In the data rows, the value 128 means zero.
Here are some points:
c(165, 096, 123, 135, 048, 130, 126, 170, 137, 133, 171, 094, 139, 166, 185, 172)
c(132, 120, 132, 140, 107, 115, 129, 155, 089, 129, 155, 094, 149, 105, 168, 134)
c(164, 151, 127, 123, 169, 109, 122, 176, 084, 112, 095, 118, 083, 144, 091, 166)
c(144, 117, 113, 146, 159, 138, 076, 099, 100, 107, 087, 135, 140, 118, 177, 106)
c(074, 170, 127, 174, 114, 137, 089, 087, 117, 135, 125, 141, 110, 092, 116, 113)
c(106, 071, 157, 154, 004, 148, 088, 158, 107, 125, 159, 117, 112, 090, 216, 134)
c(120, 171, 039, 096, 089, 076, 213, 156, 137, 088, 132, 092, 139, 103, 124, 161)
c(188, 019, 169, 090, 018, 129, 179, 081, 201, 111, 178, 129, 171, 097, 136, 125)
c(106, 141, 125, 143, 184, 104, 119, 117, 169, 160, 099, 123, 141, 158, 139, 114)
c(103, 130, 151, 137, 138, 133, 132, 116, 136, 157, 108, 102, 114, 150, 147, 118)
c(240, 153, 122, 144, 170, 096, 103, 135, 139, 115, 127, 100, 169, 170, 137, 203)
c(137, 130, 071, 076, 065, 189, 130, 146, 062, 094, 189, 174, 140, 154, 040, 155)
c(127, 124, 093, 099, 087, 177, 125, 135, 087, 117, 168, 159, 121, 150, 068, 131)
c(123, 148, 108, 139, 113, 138, 115, 159, 110, 102, 131, 148, 121, 118, 122, 138)
c(136, 125, 160, 149, 120, 102, 112, 134, 077, 122, 140, 147, 101, 110, 128, 134)
c(171, 117, 207, 167, 141, 086, 086, 123, 029, 118, 148, 148, 094, 096, 132, 137)
c(024, 233, 093, 169, 115, 155, 077, 063, 129, 130, 139, 119, 092, 075, 087, 091)
c(114, 139, 152, 134, 127, 111, 125, 122, 132, 156, 116, 123, 120, 139, 139, 144)
c(069, 203, 097, 144, 181, 127, 143, 120, 167, 114, 098, 119, 152, 130, 108, 127)
c(072, 143, 172, 135, 140, 130, 169, 091, 135, 175, 097, 080, 106, 172, 151, 103)
c(181, 108, 087, 102, 142, 144, 191, 187, 134, 067, 138, 171, 135, 123, 099, 145)
c(212, 104, 101, 085, 151, 170, 208, 191, 127, 041, 122, 189, 133, 126, 095, 137)
c(109, 100, 141, 143, 068, 133, 114, 127, 120, 132, 129, 110, 125, 110, 174, 130)
c(109, 118, 125, 164, 093, 108, 122, 131, 131, 104, 145, 119, 112, 085, 184, 148)
c(040, 152, 192, 167, 135, 139, 155, 102, 144, 215, 106, 056, 114, 173, 155, 116)
c(146, 128, 165, 149, 132, 103, 100, 131, 094, 130, 130, 141, 120, 110, 136, 146)
c(121, 124, 073, 072, 049, 204, 135, 146, 021, 115, 203, 187, 128, 164, 015, 138)
c(096, 167, 136, 137, 236, 052, 095, 116, 189, 201, 073, 108, 146, 153, 151, 124)
c(106, 166, 145, 143, 232, 104, 104, 114, 195, 176, 085, 096, 142, 158, 147, 120)
c(150, 143, 124, 135, 167, 112, 116, 166, 096, 136, 112, 119, 099, 129, 096, 131)
c(126, 178, 104, 107, 152, 042, 135, 123, 097, 141, 121, 171, 113, 133, 036, 169)
Here are 16 more points, each followed by its number:
c(189, 040, 164, 088, 027, 087, 180, 080, 191, 137, 171, 092, 160, 085, 143, 174) 0
c(122, 159, 065, 154, 154, 133, 148, 058, 150, 111, 130, 093, 125, 105, 147, 129) 1
c(154, 074, 151, 120, 087, 133, 144, 096, 168, 120, 147, 117, 136, 108, 140, 137) 2
c(140, 119, 160, 147, 149, 111, 114, 131, 089, 119, 140, 141, 110, 113, 125, 123) 3
c(160, 136, 141, 137, 162, 114, 132, 108, 134, 112, 106, 182, 137, 094, 148, 119) 4
c(106, 142, 141, 136, 131, 121, 142, 119, 126, 150, 110, 104, 110, 146, 137, 130) 5
c(097, 174, 100, 125, 174, 136, 133, 124, 171, 102, 103, 121, 145, 137, 116, 141) 6
c(108, 145, 106, 155, 121, 142, 097, 092, 105, 138, 139, 127, 110, 107, 149, 106) 7
c(085, 081, 159, 157, 005, 150, 089, 125, 085, 126, 146, 113, 122, 074, 211, 098) 8
c(148, 136, 139, 133, 176, 123, 120, 153, 116, 132, 100, 131, 107, 140, 106, 126) 9
c(149, 137, 123, 094, 174, 135, 108, 095, 205, 121, 105, 150, 160, 107, 116, 098) 10
c(101, 124, 154, 130, 128, 123, 140, 113, 120, 157, 109, 107, 110, 151, 141, 115) 11
c(120, 117, 137, 134, 099, 130, 117, 131, 122, 125, 136, 126, 122, 116, 148, 129) 12
c(091, 156, 116, 085, 151, 080, 130, 107, 102, 127, 113, 168, 120, 145, 054, 102) 13
c(105, 130, 064, 093, 049, 192, 141, 133, 038, 118, 200, 154, 125, 143, 027, 152) 14
c(108, 140, 153, 140, 139, 130, 142, 138, 139, 159, 109, 099, 116, 158, 134, 135) 15
Which two of these numbered points are nearest to each point below by angle, seen from the average point of the first points? Their numbers follow each, nearest first.
c(121, 137, 084, 086, 050, 188, 130, 153, 041, 119, 196, 193, 126, 144, 028, 155) > 14 13
c(070, 162, 109, 168, 099, 151, 095, 083, 123, 124, 162, 143, 111, 096, 111, 099) > 7 8
c(084, 148, 170, 157, 150, 115, 137, 107, 137, 177, 091, 088, 101, 166, 153, 123) > 5 15
c(098, 159, 125, 151, 120, 132, 100, 099, 118, 125, 136, 137, 115, 113, 117, 119) > 7 1
c(093, 139, 186, 141, 125, 109, 142, 094, 137, 183, 089, 090, 112, 161, 152, 133) > 5 11
c(112, 161, 112, 125, 160, 119, 127, 128, 154, 111, 109, 123, 145, 128, 121, 135) > 6 10
c(170, 121, 104, 103, 121, 144, 190, 180, 121, 073, 139, 156, 134, 130, 098, 154) > 14 0
c(095, 165, 102, 128, 156, 125, 140, 117, 139, 115, 112, 131, 139, 125, 112, 125) > 6 1
c(133, 130, 102, 102, 172, 125, 108, 118, 183, 123, 101, 143, 136, 123, 124, 092) > 10 6
c(098, 123, 096, 113, 129, 128, 136, 104, 107, 114, 121, 157, 127, 114, 122, 092) > 13 7
c(114, 146, 124, 149, 183, 106, 123, 108, 154, 159, 101, 112, 146, 138, 149, 114) > 6 5
c(193, 101, 069, 064, 183, 182, 238, 197, 102, 023, 123, 207, 137, 144, 071, 103) > 14 9
c(116, 137, 155, 142, 128, 120, 129, 117, 142, 156, 109, 115, 121, 149, 147, 138) > 15 5
c(064, 164, 131, 154, 099, 134, 078, 075, 119, 138, 145, 148, 110, 089, 109, 112) > 7 8
c(185, 033, 159, 088, 038, 144, 178, 087, 221, 100, 178, 116, 155, 100, 155, 140) > 2 0
